Look-ups in named tables: a row name and a column name give one cell, copied from the table.

pok:
|  | nesukiz | pidosib |
|---|---|---|
| fut | 253 | 363 |
| par | 131 | 780 |
| tek | 809 | 904 |
| deda | 458 | 302 |
| muv | 911 | 620 |

fut, pidosib => 363
tek, pidosib => 904
muv, nesukiz => 911
muv, pidosib => 620
par, pidosib => 780
par, nesukiz => 131
fut, nesukiz => 253
deda, nesukiz => 458
tek, nesukiz => 809
deda, pidosib => 302
Which row has the largest nesukiz? muv

medib =
	bebesoz	didek	gos	kebapop	pavusu	sokatik	numuk	muzekiv
puru	13	12	73	12	11	76	13	74
liraseb	13	12	75	11	12	15	14	72
tadipo	16	12	73	12	12	11	14	74
fugo	73	76	13	76	73	13	74	11
ziv	74	69	12	72	74	74	72	12

tadipo, pavusu -> 12
tadipo, bebesoz -> 16
liraseb, numuk -> 14
tadipo, gos -> 73
fugo, kebapop -> 76
puru, didek -> 12
fugo, didek -> 76
tadipo, muzekiv -> 74

mokavif:
           guv  detedi    rud  guligek  tepige
nimapeg  18649   44713  51824    60909   18269
kel      74542   53668  51079     8819   74143
sidi      9372   72823  75276    73625    9314
vad      74997   72876  74124     7314   10383

nimapeg, guv -> 18649
kel, rud -> 51079
kel, detedi -> 53668
nimapeg, tepige -> 18269
kel, guligek -> 8819
vad, rud -> 74124
sidi, guligek -> 73625
nimapeg, detedi -> 44713
vad, detedi -> 72876
kel, guv -> 74542
vad, guv -> 74997
vad, tepige -> 10383
vad, guligek -> 7314
nimapeg, rud -> 51824
sidi, guv -> 9372
nimapeg, guligek -> 60909

mak =
|  | timorit | mamed | nep | kavu | fekope | sigo | sabokas | rep | fisop |
|---|---|---|---|---|---|---|---|---|---|
| zekof | -4230 | 278 | -1766 | -1657 | -1662 | -4684 | -3824 | -6243 | 1769 |
| fibiz | -3004 | -862 | -2474 | -2677 | -2097 | -7172 | 6317 | -3466 | 4684 |
| mog | -5470 | 1659 | -3407 | -5641 | -2746 | 1783 | -2440 | -192 | -2953 |
| lozez | -3275 | -4481 | 1550 | -4015 | -1892 | -5356 | -552 | -3250 | -773 |

fekope of zekof is -1662
fisop of fibiz is 4684
fekope of lozez is -1892
kavu of mog is -5641
sabokas of fibiz is 6317
timorit of zekof is -4230
nep of zekof is -1766
kavu of lozez is -4015
mamed of lozez is -4481
rep of lozez is -3250
sabokas of zekof is -3824
fisop of lozez is -773
fekope of mog is -2746
nep of mog is -3407

nevov:
         gumid  lov  ful  manal
vutigos    108  103  106    129
rutone     109  120  104    103
goviv       86  198   45      2
lokodap     86   62   79    172
nizivoz     96   82   93    152
manum      114  121  112    108
gipimu      90   67   83    166

gumid of goviv: 86
ful of manum: 112
ful of gipimu: 83
lov of vutigos: 103
manal of lokodap: 172
gumid of gipimu: 90
gumid of lokodap: 86
gumid of vutigos: 108
lov of manum: 121
lov of lokodap: 62
lov of gipimu: 67
lov of goviv: 198
manal of vutigos: 129
gumid of manum: 114
ful of vutigos: 106

sotibi:
|  | buk | pibog | larigul | rerofo | mifibaz | sase | vom | gok | veronik | mebulo |
|---|---|---|---|---|---|---|---|---|---|---|
| mip | 5.54 | 4.51 | 4.79 | 4.34 | 5.66 | 4.17 | 5.67 | 5.11 | 4.14 | 5.30 |
| bub | 3.85 | 4.32 | 4.57 | 4.76 | 4.01 | 4.75 | 3.89 | 4.89 | 5.08 | 4.06 |
| dipasiz | 3.74 | 3.57 | 4.59 | 5.02 | 4.25 | 3.70 | 3.87 | 5.16 | 4.86 | 4.44 |
| mituve | 4.44 | 4.72 | 4.52 | 4.83 | 4.60 | 5.29 | 4.51 | 4.66 | 4.44 | 5.18 |
| todovod | 5.76 | 3.55 | 5.33 | 3.63 | 5.96 | 4.68 | 4.89 | 4.67 | 4.28 | 4.49 |
| kefebug | 4.67 | 4.81 | 4.61 | 4.23 | 4.65 | 4.62 | 4.76 | 4.51 | 4.24 | 4.42 |
| pitup | 5.00 | 3.52 | 4.44 | 4.61 | 4.54 | 4.61 | 4.17 | 4.73 | 4.17 | 4.72 |
| pidug | 1.98 | 4.82 | 4.74 | 5.33 | 4.99 | 4.38 | 3.44 | 5.58 | 4.95 | 3.41 |
| pelogu | 5.87 | 3.05 | 4.76 | 3.96 | 6.47 | 4.04 | 5.22 | 3.38 | 4.59 | 4.95 |
| vofav | 6.67 | 1.73 | 4.01 | 2.30 | 7.29 | 4.34 | 5.78 | 3.82 | 3.41 | 5.01 |
| feke | 7.01 | 9.35 | 3.42 | 6.11 | 0.13 | 4.49 | 6.06 | 3.79 | 5.03 | 4.81 |

bub, mebulo => 4.06
pitup, veronik => 4.17
bub, sase => 4.75
dipasiz, mebulo => 4.44
pelogu, buk => 5.87
pidug, buk => 1.98
dipasiz, mifibaz => 4.25
todovod, pibog => 3.55
mip, mebulo => 5.30
feke, rerofo => 6.11
todovod, rerofo => 3.63
pelogu, mebulo => 4.95
mituve, vom => 4.51

mev.tsv
	dor	lifipaz	fifi	lod
fepi	36	192	81	138
dusovef	94	118	163	199
fimar	39	139	158	192
zefab	252	142	69	132
ton	49	207	162	49
kupotu	20	141	179	182
nokem	31	142	214	154

fifi of nokem: 214
lifipaz of fimar: 139
lifipaz of dusovef: 118
dor of kupotu: 20
dor of dusovef: 94
fifi of zefab: 69
dor of ton: 49

sogok =
	zad	netim	kan	zol
dal	10	69	89	90
kufibo	18	87	88	89
dimef	8	11	46	88
seb	10	76	91	90
namor	41	87	88	89
karipef	12	86	89	89
nup	10	10	80	88
leb	9	10	11	84
laro	10	10	70	89
lamub	10	9	58	88
dil	8	18	88	88
sud	10	57	88	88
piga	8	10	83	88
disi	9	9	53	87

What is the zad of dil in sogok? 8
What is the zol of disi in sogok? 87
What is the netim of namor in sogok? 87
What is the zad of namor in sogok? 41
What is the kan of leb in sogok? 11
What is the netim of sud in sogok? 57
What is the netim of karipef in sogok? 86
What is the kan of kufibo in sogok? 88
What is the kan of laro in sogok? 70
What is the kan of karipef in sogok? 89
What is the zol of seb in sogok? 90
What is the zad of kufibo in sogok? 18
What is the zad of dimef in sogok? 8
What is the kan of sud in sogok? 88
What is the zad of sud in sogok? 10
Row with the largest zad: namor

kemobub =
	nin	lefa	veg	nud	pununen	fulatud	vufimid	dek
gir	0.5	0.5	0.5	0.5	0.5	0.5	0.4	0.4
dudofut	0.4	0.6	0.3	0.5	0.6	0.5	0.5	0.3
dab	0.5	0.5	0.5	0.4	0.5	0.5	0.4	0.4
mora	0.1	0.3	0.3	0.5	0.5	0.7	0.2	0.3
namifuv	0.5	0.5	0.5	0.5	0.5	0.5	0.5	0.4
lutumon	0.5	0.2	0.4	0.5	0.3	0.5	0.4	0.4
pipotov	0.5	0.5	0.5	0.5	0.5	0.5	0.5	0.5
soz	0.5	0.4	0.5	0.4	0.4	0.5	0.4	0.5
niroper	0.0	0.3	0.2	0.6	0.5	0.8	0.1	0.3
kupi	0.8	0.4	0.7	0.6	0.2	0.3	0.4	0.8

kupi, pununen: 0.2
niroper, pununen: 0.5
dudofut, pununen: 0.6
lutumon, fulatud: 0.5
niroper, nud: 0.6
dudofut, veg: 0.3
soz, dek: 0.5
dudofut, vufimid: 0.5
gir, veg: 0.5
soz, vufimid: 0.4
dab, lefa: 0.5
dudofut, dek: 0.3
namifuv, dek: 0.4

